Each row is where one point has got to under a steady rotation. How many ticks took it there?
The counts run from 0 to 133.
[115 113 125 139 178 121 106 148 168 147 171  94 120 101] : 107
[110 111 114 139 180 123 107 133 169 144 158  88 131  98] : 105
[106 131 141 124 139 101  98  92 138 172 173 141 168 132] : 4
[112 103 133  83 142 128 123 163 108 151  74 163 142 140] : 52
[104  85 133 116 172 127 130 156 189 113 113 116 127 122] : 123
[ 93 146 116 143 162 129  85 131  99 159 161 103 127 101] : 86
[119 101 138 134 170 104 101 152 170 153 177 110 115 116] : 110
[108 114 106 142 178 122 110 129 171 142 150  88 130  94] : 104
[139 103 132  98 174 155 147 157 162 146  98 143 160 122] : 36
[ 96 126 124 103 162 167 123 166  89 135  83 134 145 117] : 59
[ 99 139 138 114 150 144  99 165  63 155 127 141 127 120] : 66
[109 116 118 116 150 105 112  81 164 161 141 139 179 124] : 9
[120 106 135 137 172 111 104 148 169 156 176 106 117 113] : 109
[140 115 158 101 171 153 135 186 124 161 127 152 141 130] : 43
[147 121 149 126 173 134 128 137 171 173 168 138 157 119] : 21
[107  88 136 120 173 135 133 162 189 111 115 120 127 120] : 124
[111 132 146 126 144 105  98  95 133 170 183 138 169 128] : 3
[139  94 123  92 166 133 145 143 175 157  95 148 158 128] : 33
[119  98 140 126 164  98 100 153 168 154 175 117 114 123] : 111
[110 121 116 119 159 115 121  82 171 156 134 132 183 114] : 11
[136  93 124  96 162 125 144 140 175 158  99 151 161 132] : 32
[111  78 128 110 154  92 115 142 188 135 124 126 122 134] : 118
[107 149 149 130 148 128 102  99 123 158 187 129 170 120] : 0
[142 112 144 101 177 165 149 172 148 147 110 140 150 121] : 39
[131 105 152  90 151 132 125 181 113 166 115 167 132 145] : 47
[136 108 136 100 180 159 149 162 160 147  99 139 155 118] : 37
[119 102 142  83 147 125 122 168 107 158  91 166 137 149] : 50
[115 102 135  82 145 128 121 163 107 156  82 163 139 145] : 51
[136 101 123  93 168 138 146 149 174 152  92 143 158 127] : 34
[111 138 146 127 146 112  98  98 130 164 182 133 168 122] : 2
[104  84 130 115 167 119 127 151 190 116 107 118 126 127] : 122
[119 121 121 127 174 136 128  97 179 155 141 121 179 107] : 14
[100 112  97 136 174 116 106 120 169 143 142  84 134  97] : 102
[105  98 172 115 153 125 120 185 150 123 143 154 106 143] : 133
[110 101 168 121 164 137 123 187 161 118 147 144 107 133] : 131
[128 126 127 127 180 143 133 112 176 156 151 120 173 106] : 16
[ 75 130  99 116 144 118  90 116  88 148  97 122 142 116] : 76
[120  94 139 129 162  94 104 154 172 154 171 120 112 128] : 112
[125 124 124 126 174 138 129 105 180 156 144 121 178 104] : 15
[138 127 139 130 178 146 133 126 174 164 160 127 168 107] : 18
[ 95 120 110 131 145  89  75 119 121 171 161 120 125 117] : 92
[ 81 124 114 107 132 112  82 135  74 160 107 144 133 129] : 72
[ 95 138 119 143 156 115  80 131 102 165 168 112 124 109] : 88
[140 122 143 126 174 140 130 134 171 170 166 135 159 114] : 20
[102 129 126 105 165 168 118 166  83 135  91 133 144 113] : 60
[119  87 140 124 157  89 101 151 173 157 164 127 114 130] : 113
[113 101 168 123 171 145 129 187 163 115 144 137 112 129] : 130
[147 116 151 121 167 129 129 141 168 178 167 145 154 121] : 22
[134 107 156  93 155 136 127 182 111 166 120 166 133 137] : 46
[ 96 135 138 110 148 135  98 163  61 155 126 142 128 128] : 67
[ 89 108  94 125 150  85  86 105 145 159 136 109 133 114] : 96
[121  86 135 119 152  86 102 147 174 153 156 127 115 131] : 114
[ 92 107  89 129 162  98  93 106 161 149 129  99 135 107] : 99
[110 104 170 118 158 135 119 185 152 119 141 150 106 141] : 132
[143  95 137  99 154 106 131 140 174 178 128 162 153 140] : 28
[110  94 138 120 175 142 132 167 184 108 119 118 125 115] : 125
[ 74 126 100 113 141 115  87 117  82 154  97 128 142 121] : 75
[ 93 114 103 128 146  81  78 111 131 168 146 115 127 120] : 94
[111 102 162 126 172 143 128 185 166 114 140 131 113 123] : 129
[108 128 137 122 138 101 100  85 144 171 166 141 173 133] : 5
[ 80 126 110 109 138 112  85 129  76 156 104 139 136 128] : 73
[108 142 151 130 147 121 100 100 126 159 184 130 168 123] : 1
[ 79 140  97 131 164 142  94 124  98 143 121 102 142  95] : 81
[104 112 103 137 179 119 106 127 170 144 146  89 133  94] : 103
[ 89 131 132 110 139 123  89 152  64 159 124 144 126 130] : 69
[131 125 133 129 180 147 135 118 174 161 155 126 170 103] : 17
